Each run below is a few steps of one of 7 hidden systems, one row a step.
H, trace 1:
[[  4   5  23 -13  21   5 -22 -21 -14  17   7 -18  22  -3   0 -10  -8   9
    1 -14]
 [ 11  20  34  -2   3  20   5  20   9  -7 -14  -7  -5   1  11  -6   5   7
    7  19]
 [ 16   7   6   3 -30   2  15   9  16   0  13   7 -11   9   0  24  -5  -9
    3 -15]
 [ -3 -11   8   8 -15  -2   6 -14  -4   0  -4  -9  12  -2 -16 -15   7   1
   -7 -36]
 [-17  18   5  10  -3  14 -10   3  -3   1   3 -12  -7   6 -13 -13   8  22
  -16  11]
 [ 18   3  -1   2  18  -1   6   3  15   5  14  -4 -28   8 -17  10 -12   8
    1  -2]
 [ -3 -13  -5   7   3  -4  28   2   7 -10 -22   4  -8  -6 -16 -14   6  -3
    3  -6]
 [-29   9 -27   4 -12  -2   4  -1  -4   5   3   7  -4   2 -10   9   0   4
   -8  14]]
Q, trace 2, 8 rows:
[[ -5  17  -1   8 -19   5 -12  29  -5  -3   1  -3   2   7  23  18  12   1
    0  31]
 [ 34 -21  -4   3  -2 -16 -22   0   2   2  28  -3  -4   1  13   8  -1  -7
   -4 -11]
 [  1 -14   4  -1 -28  -1   8  -1  -3  -9 -16   3  25 -19  16 -23  18 -10
   -1   1]
 [ -9  21  -7   3 -30  11 -13   5   5   7  25  -1  -5   3   3   7   5  14
  -19  19]
 [ 30 -21   8  -4  12  -2 -12 -15  11  -3  19   0 -10 -11  -2 -26  -1   5
  -11 -12]
 [-11   5   6  -5 -23  15  28   3  13 -13 -21  16   0 -13   2 -20  10  -3
   -2  11]
 [ -8  13 -20  -2  -6   5  -2  -6  12  10  30   9 -25   7 -17  15 -13  11
  -14   4]
 [  8 -22  -1 -11  33  -6   6 -22   2  -2  -8   5  -3 -15 -11 -28  -7   0
    3 -10]]
A, trace 3 (8 x 20):
[[-30   2  -7   5 -16   7  -4   5  -9 -19 -17  17   6  -5  12 -21  17  -3
   -9  15]
 [-10  12 -22  -8  13  -3 -20   0  -9  15  17  -1  -1   2   8  18  -9   7
    0  32]
 [ 15 -24  -5 -13  11 -16   5 -15  -8   7  -9  -2  24 -18  11  -6  -3 -14
   14  -4]
 [ -2  13  13  -7 -26  12   8  15   5 -12 -11  17   6  -2  25   6   6 -12
    7  13]
 [  5   2 -13  -3 -14  -7 -21  -7  -2  12  34   3  -1   7   8  23  -7  -2
   -8  -6]
 [ 12 -11  22  -9  -3   5  -8 -19  -4   2   0  -8  22 -16   6 -28   6   1
   -4 -15]
 [ 14  25  25  -7  -7  21   5  14  17  -1   5   1 -14   3   8   7  -5   6
    3  16]
 [ 21 -13  -7   1   1 -10   0 -12  11   7  26   1 -16   5 -16  10 -11   0
   -5 -26]]
M, trace 4 (8 x 20):
[[-26  20   5  -4  15  12  -3 -12  -8   9  -2  -4   0   8 -16   1 -11  12
   -2  -4]
 [  4   7  10 -11  30   5  14  -2   5   5 -12  -2  -7  -2  -7   0 -13   3
   13   9]
 [ -9   6  -7   0   5  -2  19  15   2  -7 -20  11  -9   5   3  15  -3 -10
   15  12]
 [-13  -4 -16   3  11 -15   0   0 -13   2  -6   4   2  11  -4  22  -8 -10
   10 -11]
 [ -1 -10   1  -4  22  -9 -11  -3 -17   0 -13  -3  15  -1  12  -1  -1  -9
   11  -2]
 [  9   3   3   0   4  -4 -14  16  -9   0   0  -5   7   4  23  14   3  -6
    8  15]
 [ 24 -12   3   5  -4 -12  -7   9   0   0  10  -5   1   6  10  15   0 -10
    5 -13]
 [  9 -12  12  10 -13  -2 -12   7  -6 -13  -2  -1   7   1  12 -11  14  -6
   -5 -14]]
P, trace 5, 8 rows:
[[  7  -4   1  -6   8   2  23   0   7   9 -19 -16   8 -21  -9 -20   6  11
    6  25]
 [-20  18 -22  -2 -14   2  15   6   0  17  -1  -8   4  -4  -8  16   0   9
    1  31]
 [  7 -14 -22  -8   9 -17  14 -17  -1  24   5 -14  11 -13 -17   6  -9   3
    6   0]
 [ -7  -2  -1  -2  -3  -3  13   5 -11   7 -26 -17  27 -16   5 -10  12   2
    9  22]
 [-10  12 -19   1 -17 -10   0   5 -10  23  10 -15  16   5   0  33  -2   2
    4  11]
 [ 25 -18   2  -2   0 -16   9  -8  -3  17  -1 -24  22 -11  -4   1   0  -2
   10 -14]
 [ -1  10  14  10 -27   6   5  18  -6   3 -14 -22  22  -3  10  -1  19   5
    2  13]
 [ 15   8  -4   8 -19  -4  -4   5   4  21  27 -22  -2   9 -10  26  -2  10
   -5  -6]]
H, trace 6:
[[-26  -6 -16   8 -11  -3  -7 -15 -13   2   1  -2  11  -3 -15 -16   9   7
  -17 -11]
 [ -6   9  -6  -1  26   4 -17  -4  -4   8  10  -8 -11   2  -8  -5  -6  17
   -7  18]
 [ 15  -6  -1  -4  22  -4  15   8  11  -5  -9   6 -18  -2  -2   1  -7  -4
   12  11]
 [-12  -5 -16  -2 -15  -6  19   3   1  -6 -13  15   3  -5   3   6   3 -12
    6   4]
 [-16   0 -16  -7  -2  -7 -10 -13 -14  11   8   2  15  -1   2  11  -5  -3
    0  -2]
 [  2   0   8  -7  22  -1 -11  -3 -11   6  -6  -9  12  -3   9  -3  -3   1
    9   7]
 [  8   8  10  -3  -4   4   2  16   1  -3  -7   1   2   1  19  10   2  -6
   10  15]
 [ 13  -4   4   0 -18  -5   0   3   0   1   6   1   8   3  11  14   0 -11
    4 -14]]
G, trace 7, 8 rows:
[[ 16  23  45 -12 -28  34   7 -11  31 -12  20  22 -22   6  -2  -7 -12   1
  -10 -32]
 [ -4   4  29 -16   0  24  22 -35  20  -5  -1  18 -11  -6 -29 -31 -16   3
   -9 -42]
 [-33  33  32  -7   5  37  18  -8  10 -13 -20  17 -16   7 -19 -20  -8  11
   -5  -9]
 [-12  30  14  -7  23  20  17  -9  15   6   5  10 -33  21 -31  17 -29   9
    4 -19]
 [-20   3   3 -13  48   4  22 -16   0  -6 -25  21 -17   5 -20  -3 -24  -7
   17 -14]
 [-41  22  -3   3  19   5   6  12 -12 -15 -24  25 -16  26  -1  25 -12 -12
   13  -4]
 [-18   2 -14   0  33 -15 -15  -9 -20   8   5   7  -7  25  -8  36 -24 -11
   12 -26]
 [-15 -12   1  -2  43 -12 -26  -1 -29 -13 -22  12  11   9  21   1  -6 -19
   17  -8]]
Z, trace 8 (8 x 20):
[[ -1 -18  -9  20  25 -19  20   5  -9   7 -25 -30   2   3 -32  -5   7   8
    7 -13]
 [-22   5 -16  23   6 -12   9  27 -18   2 -27 -21   5  13  -8  18  12   3
   10  16]
 [ 12 -14 -16  13   9 -29  -7  14 -18  14   1 -26  13  10   3  30   2  -7
   14  -4]
 [  0 -22   3  16   4 -17  -7  13 -23 -12 -26 -11  22   2  14  -6  18 -14
   10 -13]
 [ -9   1 -10  15 -31  -9 -18  22 -16  -6   0  -2  14   9  24  17  19 -10
   -3   8]
 [ 25 -20   1   4 -11 -13 -31  -2 -10   1  22 -11  16  -4  21  -4  11  -5
   -8 -10]
 [  8  -9  15   6 -15   9 -15  11   0 -23  -8   8   5  -9  26 -30  22  -3
  -10   8]
 [ 14   2 -10   2 -33   5 -11  11  16  -6  28  12 -13  -5  17   3   9   2
  -16  21]]
Z, trace 9 (8 x 20):
[[ 31  16   7  -4 -17   5  25   7  29  18  23  -9 -20   7 -16  32 -15   6
    6  -5]
 [  6 -18  11   9  11  -1  25 -16  10  -3 -14 -12  -6  -6 -37 -31   2   9
   -5 -35]
 [-37  28  -9  16  -4  13  12  17  -1   1 -16  -9 -12  12 -22   3   7  20
   -8  24]
 [ 25  -1 -11   2  26 -17  -4   3   1  26  20 -28  -9   8 -15  29 -15  10
    9   2]
 [  2 -18  12  11  29  -8  19   9  -7 -16 -41  -6   0   0  -8 -18   7  -8
   16 -15]
 [-29  13 -26  17 -22  -7   9  24  -9  -1  -7   4  -3  18  -2  35   6  -6
    2  10]
 [ 15 -22 -12   2  18 -25 -22 -15 -18  19  18 -21  16   2  -3  10  -5  -2
    2 -21]
 [-15  -3  19   9  11   5  -8  15 -18 -22 -37   1  15   1  20 -21  16  -8
    8   4]]
A, trace 10:
[[ 25  14  18 -13 -20  16  40  18  37 -15  -4  29 -28   0  11  16 -10 -15
   13   8]
 [-10  -9 -26   5 -27  -6  -6 -23   8  -1  36  24 -19   9 -21   8  -9  -3
  -24 -37]
 [-28   8  16  -8   6  22  -5 -30  -7   0 -10  -4  15 -15 -17 -47   6  19
  -19  -7]
 [ -6  34   7 -14  29  16  19   5  11  18  -4  -7 -17   6 -13  19 -21  14
   14  29]
 [  3 -21 -20   0  10 -24  29 -13   0   7  -9   5  -2   3 -22  20 -16 -17
   16 -34]
 [-41  10   7   9 -24  11  14   5 -13 -18 -34  12  15   3   1 -11  15  -7
   -2 -10]
 [-26  27 -16   4   5  -1 -22   8 -18  20  13 -14   4  19   0  34  -8  10
    0  18]
 [ 15 -23   1  -2  18 -24  -2 -11 -22  15 -14 -24  34  -9   4   2   1 -10
   17 -18]]
P, trace 11 (8 x 20):
[[  4  23  11  -4 -30  12  25  27   7   8 -18 -16  17 -10  17  13  12   3
   14  41]
 [ 10   1 -24  -1 -36 -11  18  -9  13  30  31 -15   2  -4 -24  28  -6   8
   -7  -8]
 [ 21 -19  11   1   2  -1  11 -11   3  11 -10 -33  21 -28 -13 -41  16  16
   -6   3]
 [-14  36   3   3 -16  17  -1  21   0  15   1 -21   4   2   3  11   7  21
   -3  45]
 [ 27  -3 -12 -12   6 -11  20 -14  17  30  23 -15  -8  -5 -24  23 -21   7
    8  -6]
 [  2  -7  12  -2  -7   7  34   0   7  -2 -33 -14  17 -25  -9 -35  16   7
    5  13]
 [-32  28 -25   6 -20   5  -1   8  -5  20  10 -12   0   7 -14  22   2  18
  -11  28]
 [ 25 -20 -12 -10  31 -20  10 -21   3  25   9 -22   4 -12 -21   2 -16   5
   10  -7]]
G, trace 12 (8 x 20):
[[-16  -5   0  12  18  -4  14   3 -10  -3 -30 -11   4   1 -17 -13   8   4
    5  -4]
 [-10  14  -3  19   7  -1   0  24  -5   0  -8 -14 -12  18  -9  17   4   9
    2  10]
 [ 10 -14 -16   7  26 -18   1   2  -2   8   2 -13 -10   4 -14   9  -5   3
    6  -2]
 [-10 -11 -14   9  11  -9   1  14  -9 -12 -20   3   0  -3   7  -7  12  -4
    4  18]
 [ -4   2 -20  13 -10 -10 -10  14  -5   3  12  -3  -7  11   1  22   4   1
   -4   8]
 [  7 -18 -17  -4  15 -15 -11 -11  -8  10   8  -7   9 -10   0  -5  -1   0
    1   4]
 [ -1   0  -2   2  -8   1  -8  15  -5  -9  -7   4   5  -5  22  -4  12  -4
    0  24]
 [ 14  -2 -10   4 -19  -7  -6   2   5   7  24  -3  -3   3   3  17  -1  -1
   -6  -3]]
M, trace 13, 8 rows:
[[-12   5  16  -1 -18   8  10  -2  -1 -15 -13  20   4   8   4   1  -1 -15
    3 -29]
 [-19  21  18   0   2  13 -14  -6 -11   2   1  -1   4  16  -2   6  -7   3
   -2 -17]
 [ 11  10  28  -6  22  12   1  -2   4   1  -3  -6  -8   6  -4  -3 -10   4
    7  -9]
 [  0  10  15   5   3  10  12  17   8 -15 -14   8 -17   9   2   2   1  -4
    6   2]
 [-12   6  -4  10   7  -1   1   5  -1  -6  -1   6 -17  18 -13  13  -5  -1
   -1 -15]
 [ -8  -5   3   2  28  -1  -5  -6  -7  -7 -11   3  -7   4  -7 -11  -4   1
    2  -8]
 [ -8   8  -2  -1  18   4  -7  10  -4  -6  -7   7 -10   5   8   2  -1   1
    4  20]
 [  8  -5 -12   0  16  -9  -1   4   1   0   6   8 -16   6   2  16 -10  -6
    6   2]]
Q, trace 14:
[[ 24  -9  21  -9   9   0   2  -9  10  -8   6  15 -10   6   5   2 -14 -15
    9 -33]
 [-26   6   4  -1 -26   6  19  -8  -6  -5 -18  12  16   0  -4   1   2 -11
    2 -22]
 [-21  17  -1   6   3   7 -22  -8  -9  10  17  -7  -5  14 -15   5  -5  15
  -14  -9]
 [ 11  -8  23   3  27   5  -8  -2  -1 -13 -11  -2  -8   3  -1 -23   2   1
    1 -14]
 [-13  13   6   7 -16   9  17  18   5 -16 -17  14 -11  11   2   9   4  -8
    4  -2]
 [ -5  -6 -18   8   4 -11 -11  -6  -3   2  19   5 -14  13 -13  14  -7   0
   -8 -20]
 [-11 -15   0   3  18  -4  -3  -7 -12 -11 -21   2   8  -6  -1 -24   8  -3
    0  -5]
 [-18  19  -3   4  -1   9  -4  18  -2  -7  -5   9 -11  11   9  13   2   2
    0  21]]

Which system made each of these runs?
trace 15:
[[ 35 -18  22   9  19  -3  -6  -4   9  -4   7 -16 -13   0 -11 -21   2   6
   -4 -26]
 [ -1  -8  12  18  -4  10   8  13  10 -27 -18   4 -18  -2  -8 -36  20   6
  -13  -2]]
 -> G
trace 16:
[[ 26   2  24  -3  32  12 -22   3  11  -9  17   3 -28   8   6 -11  -9   7
   -4  -1]
 [  9   0   9   5   3  12   1  13  19 -29   0  28 -36   6   8 -10   2  -6
   -5   3]]
 -> M
trace 17, 2 rows:
[[  3  18   2   2 -16  16 -15  11  13  -3  25   4 -19   4   7   2   4  13
  -17  23]
 [ 29 -24   1  -5   5  -3   1 -12  17 -10  14  13 -16 -10  -2 -19  -3  -5
   -6 -15]]
 -> Q
trace 18 (2 x 20):
[[ 29  13  58   4 -18  15   5  19   1  -2 -19 -28  25   3  21  -3  13  -2
   14 -14]
 [  9  29  24  19 -48  17   3  17  16   7  23 -16 -12  24 -13  26   4  11
  -12 -24]]
 -> P
trace 19 (2 x 20):
[[-14 -11 -37  21  30 -16 -40   8 -20   4  12 -21  -8   2  -7 -12  15  23
  -19  35]
 [ 17 -27 -13  -3  39 -17   6   9  -6  -3 -26 -12   6 -23  11 -23  10  -1
   15  39]]
 -> A
trace 20, 2 rows:
[[ 16 -21  -2  15  -3  -9  -8  16  -4 -10 -12 -18   9 -13  13 -26  27   4
   -5  20]
 [  9  -2 -20  20 -23  -9 -13  19   2   6  23 -17  -7   3   0  10  16  12
  -16  18]]
 -> M
trace 21 (2 x 20):
[[ 13  -1  30 -10  -1  -2  12  -2  -8   4 -21  -7  28   0  14   9  -5 -17
   24 -24]
 [-15  12  16   8 -43   7   7   6  -8  -3 -10   0  22  10   6  12  10 -10
    1 -26]]
 -> Z
trace 22, 2 rows:
[[ 10 -19  11  27 -42 -10 -30  15 -19 -11   1 -23  32   0  22 -15  37  -4
  -15 -19]
 [ 26  -1  13  21 -19   5 -49  12   1  -1  42 -25  -8   7  11 -13  21  22
  -30   3]]
 -> H
trace 23 (2 x 20):
[[  5  -7 -17 -20 -23 -23  -1 -19 -18  31  15  -4  43  -6  17  39 -13 -21
   17 -16]
 [ -3   8  20 -14 -13   4 -23 -16 -28  27   2 -33  58 -14  19  -5   7   6
    2   1]]
 -> Q
trace 24:
[[  4 -11   2   7  -1   8  -7  14   9 -31  -8  20 -18  -8  15 -34  18  -1
  -13  19]
 [  8  -2 -31  -4 -14  -2  -3   5  19  -2  29  20 -27  -6   5   7  -2   2
  -14  29]]
 -> Z
trace 25:
[[ -2  20  17 -14  -5   8  21   4   6  -1  -9  18  -3  14   8  34 -21 -19
   23 -16]
 [-11 -10   4   6 -20  -2  16 -16   0  -8  -8  10   5   4 -18  -7   1 -10
   -4 -46]]
 -> P
trace 26 (2 x 20):
[[  4 -19   0  14   2  -6   9  11  -1 -17 -21  -2  -1  -5   0 -22  17  -4
   -1  -3]
 [-13   4 -23   8 -18  -2 -12   8   0  -2  16   8 -10   4   3   9   7   4
  -14  16]]
 -> H
trace 27 (2 x 20):
[[ 29 -32 -20  17  20 -27  18  -3   7  16   4 -36  -8  -9 -40  -9   4  14
   -1 -13]
 [-17  -6 -14  19   3   0  19  25  -3 -15 -39 -13   0 -14  -5 -31  29  13
   -4  42]]
 -> G
trace 28:
[[ 22 -12 -22  -8  -8  -9 -34   7   0   0  32   9   0 -14  38   3   7  -3
   -8  42]
 [ 31 -31  -3 -17   0  -7  -2  -8  12 -16   2  22   2 -30  28 -30   6 -15
    1  15]]
 -> Z
trace 29 (2 x 20):
[[-15   5   7  -2  10   5  -1  -9  -1 -16  -3  31 -17  20  -4  10 -16 -15
    3 -35]
 [-27  12  -1  -2  11   7 -18 -15  -9  -5  10  21 -11  19  -7   8 -15  -2
   -8 -23]]
 -> Z
trace 30 (2 x 20):
[[ 19 -26 -19   0  11 -16 -43  -1  -8  -9  27  11  -6  -5  26  -8   6  -6
  -12  10]
 [ 21 -25   1  -5   9  -2 -22  -1   2 -22   5  18  -6 -15  27 -30  11  -8
   -7  12]]
 -> H
trace 31:
[[ 34 -21   2 -20   3  -5 -27 -25   1  14  30  -8  19 -25  17 -21   0   4
   -8   7]
 [  9  11  24 -20 -33  22  15   0  13  -2  -9   6  21 -25  24 -20  10  -1
    2  24]]
 -> Q
trace 32, 2 rows:
[[ -3  -7 -11  12 -29 -11 -20  26 -12 -25   0  26   2  13  41  22  14 -29
    3   0]
 [ 12 -27 -13  -1 -19 -15 -39 -15 -12  -6  33  14  11  -4  24  -5   7 -14
  -16 -20]]
 -> Z
trace 33:
[[-10  10  17  20   5  15   9  31   4 -29 -29   4 -21  10   1 -18  17   5
   -2  13]
 [  2   2 -17  19   0  -7   4   3  12   6  24  -6 -34  19 -34  18  -7  12
  -13 -19]]
 -> G
trace 34:
[[-41  22   3  -6  -7  13  -7  -5 -17  -4 -14  15  13   7   9   4  -2  -4
    1   2]
 [  5  17  10 -10  14   1 -18  -5  -7  15  19  -3  -1  16   5  29 -21   0
    7 -12]]
 -> G
trace 35 (2 x 20):
[[ 20  20  13 -22 -10  11  12 -19  12  44  22 -38  21 -18 -17   6 -12  25
    1  14]
 [  9  22  24 -16 -13  19  36  -9  15  29 -10 -31  21 -20 -20  -9  -3  20
    7  13]]
 -> P
